In the data rows, 500 means zero.
Here is a table of points, one per row:
208 & 476 & 217 & 497 & 393 & 543 & 579 & 580 & 513 & 568 & 488 & 512 & 722 & 676 & 548 & 593 & 399 & 425 & 681 & 253 & 572 & 714 & 648 & 628 \\
391 & 441 & 792 & 702 & 422 & 357 & 765 & 571 & 704 & 683 & 488 & 187 & 644 & 405 & 572 & 233 & 467 & 523 & 393 & 510 & 707 & 476 & 441 & 793 \\
470 & 208 & 335 & 637 & 405 & 543 & 666 & 616 & 737 & 375 & 707 & 465 & 287 & 640 & 545 & 525 & 511 & 502 & 595 & 481 & 380 & 598 & 528 & 552 \\
431 & 732 & 585 & 588 & 507 & 508 & 424 & 505 & 640 & 462 & 447 & 587 & 413 & 778 & 545 & 849 & 403 & 381 & 340 & 461 & 572 & 582 & 511 & 407 \\
455 & 229 & 612 & 681 & 757 & 466 & 526 & 605 & 152 & 390 & 396 & 587 & 731 & 240 & 213 & 753 & 669 & 338 & 404 & 345 & 529 & 504 & 399 & 654 \\
823 & 392 & 513 & 475 & 524 & 546 & 486 & 564 & 520 & 733 & 559 & 721 & 624 & 492 & 561 & 534 & 251 & 588 & 428 & 575 & 401 & 423 & 373 & 591 \\
562 & 550 & 538 & 310 & 540 & 597 & 539 & 545 & 281 & 314 & 574 & 331 & 345 & 748 & 418 & 349 & 432 & 475 & 657 & 443 & 486 & 683 & 330 & 478 \\
791 & 571 & 421 & 762 & 417 & 513 & 368 & 570 & 590 & 413 & 276 & 407 & 432 & 661 & 473 & 507 & 614 & 454 & 492 & 320 & 460 & 630 & 382 & 638 \\
461 & 537 & 621 & 618 & 651 & 536 & 708 & 311 & 441 & 746 & 286 & 637 & 340 & 490 & 547 & 569 & 202 & 443 & 390 & 791 & 440 & 805 & 521 & 689 \\
499 & 570 & 328 & 458 & 399 & 311 & 708 & 326 & 450 & 623 & 592 & 363 & 744 & 703 & 527 & 589 & 495 & 812 & 671 & 622 & 525 & 238 & 391 & 528 \\
601 & 489 & 541 & 287 & 438 & 381 & 470 & 466 & 266 & 382 & 570 & 574 & 596 & 668 & 383 & 590 & 340 & 674 & 363 & 523 & 395 & 369 & 544 & 528 \\
124 & 418 & 331 & 723 & 440 & 762 & 421 & 435 & 544 & 579 & 495 & 454 & 626 & 380 & 528 & 580 & 320 & 376 & 533 & 746 & 406 & 233 & 172 & 419 \\
330 & 434 & 490 & 644 & 414 & 438 & 486 & 492 & 786 & 346 & 491 & 317 & 444 & 344 & 456 & 384 & 324 & 516 & 446 & 575 & 877 & 418 & 435 & 422 \\
581 & 601 & 649 & 705 & 367 & 357 & 510 & 402 & 526 & 388 & 332 & 465 & 398 & 323 & 633 & 401 & 678 & 711 & 675 & 436 & 142 & 485 & 422 & 324 \\
321 & 464 & 599 & 396 & 625 & 493 & 677 & 597 & 409 & 545 & 519 & 581 & 442 & 234 & 781 & 342 & 494 & 394 & 757 & 608 & 215 & 628 & 510 & 504 \\
372 & 493 & 464 & 257 & 557 & 247 & 394 & 531 & 594 & 415 & 368 & 386 & 356 & 447 & 469 & 399 & 544 & 493 & 352 & 412 & 556 & 398 & 354 & 738 \\
653 & 564 & 246 & 778 & 793 & 339 & 276 & 652 & 599 & 472 & 660 & 407 & 693 & 568 & 580 & 165 & 431 & 355 & 519 & 375 & 284 & 479 & 696 & 569 \\
372 & 450 & 683 & 594 & 454 & 702 & 485 & 363 & 648 & 385 & 720 & 402 & 605 & 474 & 407 & 586 & 363 & 333 & 383 & 390 & 627 & 753 & 654 & 468 \\
436 & 607 & 384 & 661 & 602 & 333 & 341 & 566 & 655 & 399 & 387 & 629 & 394 & 558 & 686 & 479 & 581 & 675 & 320 & 847 & 455 & 380 & 643 & 508 \\
553 & 669 & 404 & 664 & 793 & 353 & 475 & 397 & 82 & 705 & 612 & 216 & 463 & 490 & 603 & 541 & 578 & 484 & 334 & 534 & 754 & 473 & 628 & 201 \\
703 & 630 & 448 & 335 & 554 & 314 & 123 & 473 & 702 & 555 & 490 & 704 & 498 & 386 & 491 & 694 & 593 & 266 & 734 & 567 & 703 & 474 & 335 & 388 \\
493 & 520 & 466 & 629 & 884 & 628 & 456 & 208 & 503 & 705 & 633 & 618 & 326 & 212 & 302 & 491 & 452 & 654 & 712 & 179 & 465 & 413 & 468 & 461 \\
283 & 536 & 532 & 469 & 470 & 484 & 498 & 279 & 502 & 374 & 684 & 892 & 545 & 661 & 346 & 383 & 739 & 443 & 315 & 748 & 435 & 662 & 416 & 438 \\
785 & 584 & 744 & 516 & 704 & 618 & 516 & 618 & 636 & 583 & 686 & 388 & 438 & 610 & 703 & 686 & 477 & 524 & 443 & 445 & 679 & 558 & 465 & 484 \\
576 & 513 & 535 & 637 & 574 & 423 & 795 & 98 & 609 & 534 & 497 & 695 & 192 & 788 & 314 & 477 & 589 & 390 & 680 & 417 & 586 & 334 & 609 & 698 \\
703 & 489 & 549 & 580 & 376 & 610 & 558 & 696 & 563 & 546 & 779 & 407 & 393 & 430 & 254 & 463 & 873 & 275 & 595 & 831 & 375 & 449 & 505 & 588 \\
579 & 471 & 413 & 234 & 539 & 297 & 430 & 444 & 584 & 500 & 445 & 404 & 616 & 403 & 478 & 500 & 524 & 327 & 470 & 274 & 441 & 587 & 55 & 550 \\
443 & 495 & 758 & 534 & 155 & 458 & 493 & 421 & 371 & 590 & 387 & 409 & 513 & 451 & 499 & 671 & 446 & 402 & 739 & 367 & 560 & 555 & 698 & 228 \\
430 & 701 & 358 & 670 & 264 & 784 & 380 & 335 & 428 & 406 & 559 & 390 & 641 & 315 & 270 & 362 & 350 & 632 & 507 & 544 & 423 & 439 & 553 & 654 \\
453 & 361 & 651 & 553 & 639 & 765 & 341 & 575 & 391 & 396 & 148 & 428 & 647 & 740 & 426 & 449 & 707 & 587 & 462 & 395 & 444 & 309 & 661 & 633 \\
515 & 390 & 394 & 439 & 521 & 452 & 433 & 453 & 576 & 782 & 210 & 284 & 591 & 696 & 411 & 531 & 655 & 810 & 630 & 617 & 506 & 890 & 335 & 340 \\
476 & 88 & 501 & 401 & 586 & 670 & 482 & 133 & 572 & 295 & 824 & 477 & 576 & 481 & 719 & 396 & 503 & 685 & 292 & 455 & 538 & 663 & 404 & 355 \\
404 & 622 & 353 & 280 & 478 & 528 & 643 & 614 & 523 & 804 & 765 & 389 & 434 & 281 & 494 & 511 & 759 & 604 & 236 & 404 & 394 & 561 & 653 & 508 \\
300 & 621 & 518 & 440 & 787 & 336 & 763 & 581 & 700 & 322 & 390 & 385 & 627 & 591 & 255 & 411 & 405 & 460 & 411 & 523 & 308 & 580 & 640 & 157 \\
483 & 393 & 539 & 608 & 683 & 562 & 339 & 659 & 304 & 481 & 416 & 641 & 627 & 547 & 700 & 664 & 606 & 642 & 681 & 731 & 707 & 628 & 502 & 705 \\
455 & 492 & 812 & 533 & 375 & 287 & 495 & 520 & 589 & 230 & 669 & 704 & 863 & 428 & 525 & 472 & 474 & 633 & 664 & 536 & 508 & 495 & 725 & 379 \\
612 & 613 & 456 & 639 & 249 & 558 & 389 & 671 & 228 & 501 & 462 & 694 & 261 & 435 & 445 & 247 & 277 & 714 & 314 & 333 & 567 & 604 & 335 & 352 \\
185 & 552 & 406 & 433 & 454 & 407 & 298 & 545 & 441 & 545 & 711 & 397 & 281 & 528 & 671 & 598 & 392 & 417 & 763 & 413 & 350 & 557 & 674 & 725 \\
724 & 616 & 167 & 304 & 381 & 490 & 597 & 323 & 379 & 376 & 300 & 630 & 679 & 334 & 725 & 455 & 520 & 325 & 373 & 461 & 706 & 660 & 751 & 690 \\
565 & 530 & 687 & 348 & 425 & 303 & 427 & 367 & 344 & 422 & 312 & 354 & 344 & 302 & 408 & 523 & 539 & 433 & 307 & 654 & 465 & 529 & 473 & 677 \\
768 & 473 & 527 & 600 & 202 & 297 & 402 & 442 & 387 & 577 & 659 & 468 & 509 & 512 & 535 & 694 & 524 & 355 & 364 & 460 & 227 & 391 & 409 & 441 \\
636 & 492 & 665 & 181 & 529 & 524 & 205 & 656 & 516 & 557 & 564 & 480 & 473 & 536 & 170 & 309 & 188 & 516 & 701 & 647 & 629 & 547 & 581 & 562 \\
675 & 214 & 455 & 321 & 476 & 796 & 422 & 322 & 660 & 636 & 204 & 380 & 535 & 456 & 626 & 430 & 493 & 323 & 463 & 622 & 400 & 348 & 822 & 243 \\
408 & 668 & 369 & 512 & 344 & 716 & 646 & 749 & 569 & 591 & 538 & 608 & 582 & 438 & 324 & 476 & 820 & 577 & 452 & 550 & 624 & 684 & 522 & 345 \\
417 & 625 & 668 & 334 & 467 & 663 & 414 & 550 & 372 & 597 & 491 & 369 & 418 & 711 & 617 & 720 & 492 & 400 & 271 & 432 & 299 & 296 & 420 & 648 \\
543 & 559 & 497 & 406 & 511 & 669 & 626 & 610 & 271 & 213 & 399 & 482 & 423 & 576 & 825 & 341 & 506 & 228 & 614 & 527 & 670 & 400 & 248 & 298 \\
383 & 689 & 595 & 381 & 466 & 557 & 533 & 491 & 442 & 739 & 539 & 731 & 627 & 672 & 530 & 123 & 717 & 444 & 617 & 378 & 631 & 186 & 422 & 473 \\
744 & 584 & 344 & 355 & 542 & 592 & 929 & 765 & 550 & 426 & 423 & 632 & 576 & 446 & 391 & 664 & 216 & 511 & 510 & 516 & 378 & 342 & 426 & 462 \\
372 & 619 & 637 & 423 & 521 & 672 & 496 & 547 & 785 & 434 & 421 & 700 & 405 & 285 & 678 & 631 & 622 & 769 & 458 & 221 & 516 & 406 & 541 & 502 \\
489 & 469 & 312 & 463 & 500 & 484 & 571 & 497 & 468 & 169 & 518 & 379 & 308 & 352 & 456 & 699 & 542 & 782 & 637 & 628 & 533 & 342 & 635 & 515 \\
464 & 0 & 392 & 509 & 348 & 230 & 500 & 762 & 397 & 692 & 412 & 755 & 253 & 572 & 436 & 460 & 403 & 419 & 349 & 382 & 651 & 343 & 633 & 360 \\
These points spread out most along one direction. Take the direction at right angles to it along which they spread out most. Go by this last direction. For each point below, how far along it does it lie, from 0 to 99? The average is 50, and the first point in the table lies past the average. One standard deviation of the points above along it is 16.
476 & 88 & 501 & 401 & 586 & 670 & 482 & 133 & 572 & 295 & 824 & 477 & 576 & 481 & 719 & 396 & 503 & 685 & 292 & 455 & 538 & 663 & 404 & 355 \\ 72
430 & 701 & 358 & 670 & 264 & 784 & 380 & 335 & 428 & 406 & 559 & 390 & 641 & 315 & 270 & 362 & 350 & 632 & 507 & 544 & 423 & 439 & 553 & 654 \\ 37
208 & 476 & 217 & 497 & 393 & 543 & 579 & 580 & 513 & 568 & 488 & 512 & 722 & 676 & 548 & 593 & 399 & 425 & 681 & 253 & 572 & 714 & 648 & 628 \\ 71
321 & 464 & 599 & 396 & 625 & 493 & 677 & 597 & 409 & 545 & 519 & 581 & 442 & 234 & 781 & 342 & 494 & 394 & 757 & 608 & 215 & 628 & 510 & 504 \\ 41
124 & 418 & 331 & 723 & 440 & 762 & 421 & 435 & 544 & 579 & 495 & 454 & 626 & 380 & 528 & 580 & 320 & 376 & 533 & 746 & 406 & 233 & 172 & 419 \\ 49
417 & 625 & 668 & 334 & 467 & 663 & 414 & 550 & 372 & 597 & 491 & 369 & 418 & 711 & 617 & 720 & 492 & 400 & 271 & 432 & 299 & 296 & 420 & 648 \\ 51
461 & 537 & 621 & 618 & 651 & 536 & 708 & 311 & 441 & 746 & 286 & 637 & 340 & 490 & 547 & 569 & 202 & 443 & 390 & 791 & 440 & 805 & 521 & 689 \\ 81
404 & 622 & 353 & 280 & 478 & 528 & 643 & 614 & 523 & 804 & 765 & 389 & 434 & 281 & 494 & 511 & 759 & 604 & 236 & 404 & 394 & 561 & 653 & 508 \\ 28
703 & 489 & 549 & 580 & 376 & 610 & 558 & 696 & 563 & 546 & 779 & 407 & 393 & 430 & 254 & 463 & 873 & 275 & 595 & 831 & 375 & 449 & 505 & 588 \\ 13
612 & 613 & 456 & 639 & 249 & 558 & 389 & 671 & 228 & 501 & 462 & 694 & 261 & 435 & 445 & 247 & 277 & 714 & 314 & 333 & 567 & 604 & 335 & 352 \\ 37
675 & 214 & 455 & 321 & 476 & 796 & 422 & 322 & 660 & 636 & 204 & 380 & 535 & 456 & 626 & 430 & 493 & 323 & 463 & 622 & 400 & 348 & 822 & 243 \\ 70
383 & 689 & 595 & 381 & 466 & 557 & 533 & 491 & 442 & 739 & 539 & 731 & 627 & 672 & 530 & 123 & 717 & 444 & 617 & 378 & 631 & 186 & 422 & 473 \\ 23
431 & 732 & 585 & 588 & 507 & 508 & 424 & 505 & 640 & 462 & 447 & 587 & 413 & 778 & 545 & 849 & 403 & 381 & 340 & 461 & 572 & 582 & 511 & 407 \\ 71
